In the rows, zero is written as 128.
A single turn carries every row of the set below to another of its rows. Some are shown first; where does it send the rows asked next?
leros: [109 155 123 144 126  89 131 168 123 130 152 113 153 127 133 145 137  94
 148 103 142]
Kezo: [137 144 111 136 129 107 121  98 123 136 140 116 154 105 153 146 134  92
 114 102 146]
nesu: [124 158 128 143 125 129 101 147 126 141 144 119 148 111 139 152 121 114
 113 129 136]
Mone: [128 147 114 136 129 111 124  99 120 136 149 118 145 106 136 152 122  99
 128 111 143]
Fef: [114 132 114 145 124  90  88 138 128 143 149 116 160 140 135 133 151  88
 127  82 148]
Mese: [119 151 119 144 127  85 128 167 128 130 142 111 165 126 153 138 153  85
 131  91 144]
tover: [ 89 144  94 142 128 133 116 140 119 141 138 121 174 117 130 144 144 100
 106 103 137]
tobu: [155 153 113 150 117  95 145 132 119 141 146 115 147 121 126 146 123  95
 129 113 143]
zade: [139 150  99 137  93 114 100 158 126 148 139 111 171 126 143 143 139 111
 118 107 139]
rivu: [138 137 102 142 111 116 139 151 111 140 130 102 168 148 115 138 143  97
 121 109 146]
Mokug: [155 153 116 155 112  99 141 135 121 138 143 116 138 125 135 143 131  88
 131  99 154]
Moke: [129 139 110 152 118  93 124 119 129 135 139 108 158  96 137 142 148  77
 106  98 155]
Popeb: [134 151 103 141  87 119  98 161 126 146 143 113 155 130 141 144 137 108
 129 102 147]
Pires: [122 141 111 148 121  93 130 118 125 137 149 109 159  94 115 149 131  89
 116 118 145]
vub: [108 142 105 139  98 118 150 135 130 137 138 114 162 138 148 144 138  89
 111 123 142]
roka: [131 152 101 136  92 117 102 158 124 148 146 113 164 127 131 147 129 116
 129 114 137]
sil: [134 155 124 144 125 125  97 145 130 142 134 118 159 110 158 146 135 106
  97 118 139]
loz: [106 142 108 140  96 120 150 136 128 137 140 116 156 138 145 145 136  89
 116 124 144]
Zetod: [134 153 116 148 138 101  96 122 135 140 139 118 132 133 142 140 128  94
 143 100 159]
rar: [117 141 118 155 112 101 126 123 126 132 150 111 135 100 121 147 138  79
 128  99 163]
Zepe: [ 93 153 112 135 128  78 117 141 123 127 139 106 149 146 126 138 138 101
 126 107 152]
tikis: [116 131 108 139 133  84  94 133 127 146 151 115 179 135 125 136 143  99
 119 100 131]
Beto: [116 145 114 145 144 129 131 138 134 137 137 125 155 141 158 139 148  71
 136 107 148]
vikud: [109 143 108 141  96 120 148 136 130 136 138 114 156 139 151 144 141  87
 113 119 146]
zez: [144 151 108 144 145  93  96 117 138 144 130 114 157 129 152 137 136  95
 123 105 147]
zepo: [145 155 115 140 120 134 133 139 129 129 132 116 158  99 120 136 134  92
 112 114 144]
kanaz: [ 89 144  96 145 123 136 113 142 121 139 136 122 165 121 139 141 151  93
 108  91 147]
Tig: [ 84 146  98 144 124 138 115 143 119 139 143 124 159 121 126 146 142  98
 118  98 144]
lebol: [116 142 107 142 122  97  79 156 120 145 128 105 152 149 133 139 137  91
 118 105 142]
Tir: [142 155 118 142 117 139 132 141 130 127 135 118 147 102 119 137 134  91
 119 108 150]
Raku: [134 153 110 141 147  95 101 116 134 144 141 116 150 128 130 143 119 105
 138 121 141]
sevi: [130 145 117 140 123 113 119 103 122 134 145 118 134 110 148 148 132  89
 130  94 156]
kag: [101 147 102 144 141 135  84 134 125 138 143 113 158 116 140 142 131  91
 109 108 138]
dupoz: [162 151 110 152 118  94 142 132 122 140 138 115 155 121 140 141 133  90
 118 104 146]
tupez: [ 99 152 108 132 133  73 117 139 124 129 133 105 164 143 131 137 142 101
 114 109 146]
Bero: [139 138 104 145 108 118 137 152 112 139 128 102 164 149 120 136 147  93
 121 102 151]
bini: [111 143 108 141 122  97  81 156 119 145 132 105 149 148 124 142 130  95
 124 112 139]
Mepu: [136 139 105 144 109 118 138 153 111 139 133 103 159 150 113 139 142  97
 127 106 151]
kad: [147 154 116 143 117 136 131 141 131 128 130 116 153 102 128 133 140  87
 112 104 151]
rigud: [ 99 151 111 136 128  77 114 142 125 127 132 105 154 147 138 134 148  95
 117  97 155]
dol: [110 147 115 142 147 129 136 136 130 138 145 126 156 139 140 144 134  83
 145 122 139]
lofav: [120 145 109 139 152 123 135 133 132 140 137 123 174 136 152 141 143  80
 127 121 133]
Mimaz: [115 142 104 140 126  94  81 154 119 147 129 103 160 146 128 140 133  95
 116 114 135]
pubun: [105 134 115 142 125  91  94 138 124 144 159 118 156 139 114 141 135  99
 140  98 141]
Zor: [118 153 116 139 135  81 133 162 125 133 146 111 178 120 138 143 140  97
 130 111 129]
fol: [ 98 147 104 146 140 136  84 135 124 137 145 114 153 117 137 144 130  92
 113 108 140]
matab: [126 157 131 148 119 133  96 150 128 137 140 120 136 114 154 148 132 103
 114 110 151]
Lubu: [101 147 103 146 139 136  83 135 125 137 142 114 154 117 142 142 133  89
 111 104 143]

tikis -> pubun
kad -> zepo
Mepu -> Bero
Now find these:
dol -> Beto
sil -> nesu
Zetod -> zez
lebol -> Mimaz
Pires -> rar
roka -> Popeb
leros -> Mese
Zepe -> rigud
kag -> fol
Tig -> kanaz
Mokug -> dupoz
loz -> vikud
sevi -> Kezo

A single turn carries every row of the set below to another of its rows. Some are shown first; where does it send the rows asked next?
gorag: [145 144 141 131 120 119 136 121 136 123  92 127]
nedeg: [ 98 118 128 119 137 129 145 116 133 100 131 131]
livof: [122 136 148 122 145 129 145 144 109 125 130 127]
Kot: [109 132 148 124 148 129 147 146 114 110 127 126]
kem: [131 120 132 118 142 120 148 116 136  98 137 144]
novup: [ 88 130 135 118 142 120 143 131 122 110 119 119]
bif: [147 128 140 141 117 117 134 120 147 116 101 125]
Koli: [130 126 135 127 144 135 148 121 129 103 135 149]
gizo: [146 128 142 138 117 118 132 121 148 117  99 122]
Zanan: [104 131 141 111 143 102 140 139 118 121 122 111]
suke: [119 119 141 125 143 138 148 130 126 101 139 138]
Ziri: [146 145 140 134 119 118 138 123 133 124  94 128]
med: [ 91 127 138 123 139 111 136 134 123 122 119 109]
komid: [136 123 135 132 107 116 130 115 144 128 106 113]
vomob: [ 99 117 125 128 139 117 139 110 144 100 123 130]
risa: [133 133 147 114 147 119 148 141 114 116 134 132]
Zenub: [101 118 125 114 138 103 139 114 140 102 125 123]
gon: [137 140 136 122 111 120 133 117 133 135  98 118]
gefos: [135 139 136 124 110 118 134 117 130 136  99 117]
ren: [137 124 137 129 109 119 129 116 145 128 104 112]

nedeg -> suke
Ziri -> gefos
Now find these:
gorag -> gon
livof -> med
Zenub -> kem

A single turn carries every row of the set below to another of its rows. Some are shown first; where does it send the rows asked next?
goz: [121 139 121 130 110  89 113 131 129 131 126 135 108 129 107 131 127 115
 118 118 138 132 129 155 106 151 113 130]
bopi: [149 127 115 136 126 119 137 140 135 135 144 155 145 128 137 136 110 119
 125 141 137 141 150 152 129 124 112 114]
nepi: [124 135 139 119 104 123 150 142 148 141 130 146 135 128 106 138 132 131
 107 131 126 118 121 122 128 140 125 124]
Pedu: [129 127 131 133 112 136 139 130 133 110 101 145 125 118 150 134 141 126
 101 119 147 138 142 115 136 133 105 141]
burim: [141 130 142 148 119 119 147 117 154 153 141 144 131 122 142 129 146 130
 123 140 149 160 139 147 118 157 115 145]
dinul: [105 132 141 143 122 117 151 141 120 118 132 130 137 135 144 135 146 100
 109 134 134 126 134 159 129 157 106 137]
Merok: [108 142 120 116 120 122 138 132 142 140 126 153 139 136 143 139 137 131
 128 121 109 125 167 133 115 147 113 153]
Gerap: [131 114 126 137 109 109 127 124 124 130 127 135 136 102 116 128 131 145
 122 128 140 149 136 127 119 121 114 155]
Fumo: [136 119 144 119 105 115 143 146 126 118 139 125 121 135 120 112 129 118
 115 158 132 152 141 146 118 140 120 123]
Bir: [127 128 114 124 129 110 136 138 146 143 123 168 130 145 147 124 146 105
 106 134 134 118 142 140 118 120 122 150]
vero: [129 128 139 119 115 112 130 122 138 117 145 143 131 105 138 141 137 138
 139 136 151 136 106 129 110 137 116 130]
paga: [100 134 153 134 133 114 140 126 157 131 124 133 129 149 135 116 122 137
 109 123 124 127 128 126 117 130 108 143]
sal: [118 127 118 121 128 127 147 131 146 139 110 156 120 134 142 112 128 120
 100 148 137 131 150 120 122 118 116 130]
soki: [135 120 144 149 124 110 144 119 151 125 119 120 123 120 140 130 149 114
 135 124 143 144 156 140 130 123 119 166]
Big: [133 158 110 145 118 119 126 125 129 104 137 138 122 131 140 120 143 138
 135 128 126 138 149 151 121 135 125 117]
nev: [111 137 112 134 105 118 122 146 135 117 126 133 127 125 133 126 128 107
 135 127 111 122 154 143 134 143 132 116]
Poti: [155 132 123 138 123 110 129 129 143 130 147 122 115 115 119 132 139 123
  97 148 135 148 135 123 115 136 124 150]
Kib: [117 113 129 124 103 124 135 124 134 139 108 128 139 123 145 107 126 122
 121 134 116 151 117 143 119 133 120 125]
nake: [106 140 146 131 119 127 126 136 152 138 133 132 129 147 122 116 123 112
 107 133 151 145 146 151 104 152 110 146]
merez: [120 113 129 118 121  91 128 124 153 121 143 118 113 145 125 133 142 121
 119 125 115 120 135 143 128 134 112 129]
mupog: [107 137 141 145 126 121 146 141 135 154 145 132 146 138 142 131 145 106
 114 127 131 114 147 137 124 139  95 121]
Fupi: [129 142 122 134 119 108 109 145 129 132 130 118 129 123 118 147 133 122
 121 139 146 138 139 149 108 125 143 134]
vuber: [129 130 115 138 125  89 152 133 153 128 145 133 127 113 121 133 141 126
 147 138 121 150 156 125 119 128 101 139]
los: [117 140 119 117  93 132 143 116 152 134 114 118 120 134 131 120 142  99
 128 136 133 150 126 131 114 134  97 130]
Nupo: [113 146 149 148 124 109 152 135 114 130 127 144 123 129 148 116 136  99
 126 129 137 116 135 133 111 137  91 132]
far: [132 146 123 141 125 110 129 133 137 118 128 138 131 109 147 124 120 126
 130 106 116 135 155 127 115 153  87 151]
Sazuf: [118 147 143 128 109 112 128 134 126 119 126 114 120 113 112 134 131 114
 131 124 139 144 135 111 127 119  99 123]
dege: [115 144 131 146 143 104 151 122 152 156 111 141 122 112 128 141 140 123
 123 131 136 142 134 138 110 128 127 148]
zisa: [146 131 122 132 107 107 144 132 162 123 142 123 124 148 123 129 135 138
 130 142 140 117 140 136 115 117 109 139]
Sapuf: [111 144 116 120 110 119 141 142 137 115 127 148 121 109 139 130 133 115
 139 129 117 132 133 138 107 156 109 103]
nibo: [129 136 119 137 113 111 129 126 138 120 120 153 136 130 154 141 151 120
 117 105 147 137 130 128 133 127  85 150]
nizib: [125 132 114 132 125 136 130 138 143 133 125 132 127 117 139 127 132 112
  93 143 154 162 153 134 124 145  98 122]
nuri: [122 146 119 119 136 114 131 131 143 119 145 140 119 123 150 127 130 103
 118 143 114 144 154 139 115 169 114 151]
gipor: [118 132 169 130 128 130 124 137 143 114 126 123 127 123 143 129 140 112
 113 112 141 142 135 126 104 143 108 145]
Kiguv: [149 152 122 131 130 115 148 129 136 119 129 163 123 131 140 153 123 109
 123 134 131 122 131 124 127 120 119 123]
gel: [129 128 113 130 139 106 122 141 135 134 140 142 133 118 156 127 142 102
 107 137 145 164 136 150 112 137  95 131]
Gefiv: [134 118 150 112 104 108 116 124 135 136 144 144 122 124 132 132 149 123
 133 111 134 124 135 132 102 147 108 122]
bez: [134 151 114 147 110 100 139 138 141 136 133 144 132 122 110 157 150 129
 127 127 129 146 151 132 123 152 128 147]
fafif: [123 127 121 109 112 118 147 116 145 138 136 141 120 123 111 142 153 131
 120 150 141 140 141 121 106 121 117 155]
noza: [141 122 137 133 115  99 142 134 133 122 143 160 129 106 134 129 145 122
 142 141 124 145 147 127 119 149 139 147]
kilat: [115 126 150 144 124 121 150 133 151 156 134 133 140 133 149 133 146 100
 119 124 147 135 148 141 131 121 101 150]
Mon: [136 148 119 135  97 120 136 140 144 117 137 134 122 140 146 126 137 127
 135 126 110 127 149 129 123 150 105 106]
rirag: [145 138 128 136 102 132 128 134 149 141 108 117 126 127 137 124 138 102
 103 120 117 133 121 126 116 140 125 128]
bor: [133 136 118 122 118 125 141 131 126 105 130 144 135 124 138 165 134 109
 136 131 146 149 149 147 131 122 104 127]
deneg: [119 151 110 132 119 131 124 123 143 113 141 150 131 109 131 122 141 120
 146 121 134 120 148 140 121 130 128 119]
mariv: [125 139 156 155 122 109 151 128 130 150 126 148 126 132 157 119 135 110
 117 129 151 147 127 141 120 135  99 149]
vobud: [134 145 107 129 130 129 145 134 152 106 142 141 129 118 133 129 151 134
 129 128 120 125 142 153 108 138 123 111]
Bibek: [112 136 144 145 137 111 159 140 141 141 120 133 128 128 148 144 145 101
 101 130 143 144 126 154 123 137 113 152]

Kib -> los
dinul -> Nupo
Now find these:
Pedu -> sal
nev -> Sapuf
noza -> vuber
nepi -> Fumo
Gerap -> fafif
vobud -> Big
burim -> soki
nake -> gipor
Merok -> nuri
vero -> zisa
Bir -> gel
Gefiv -> merez
bor -> Kiguv
kilat -> Bibek

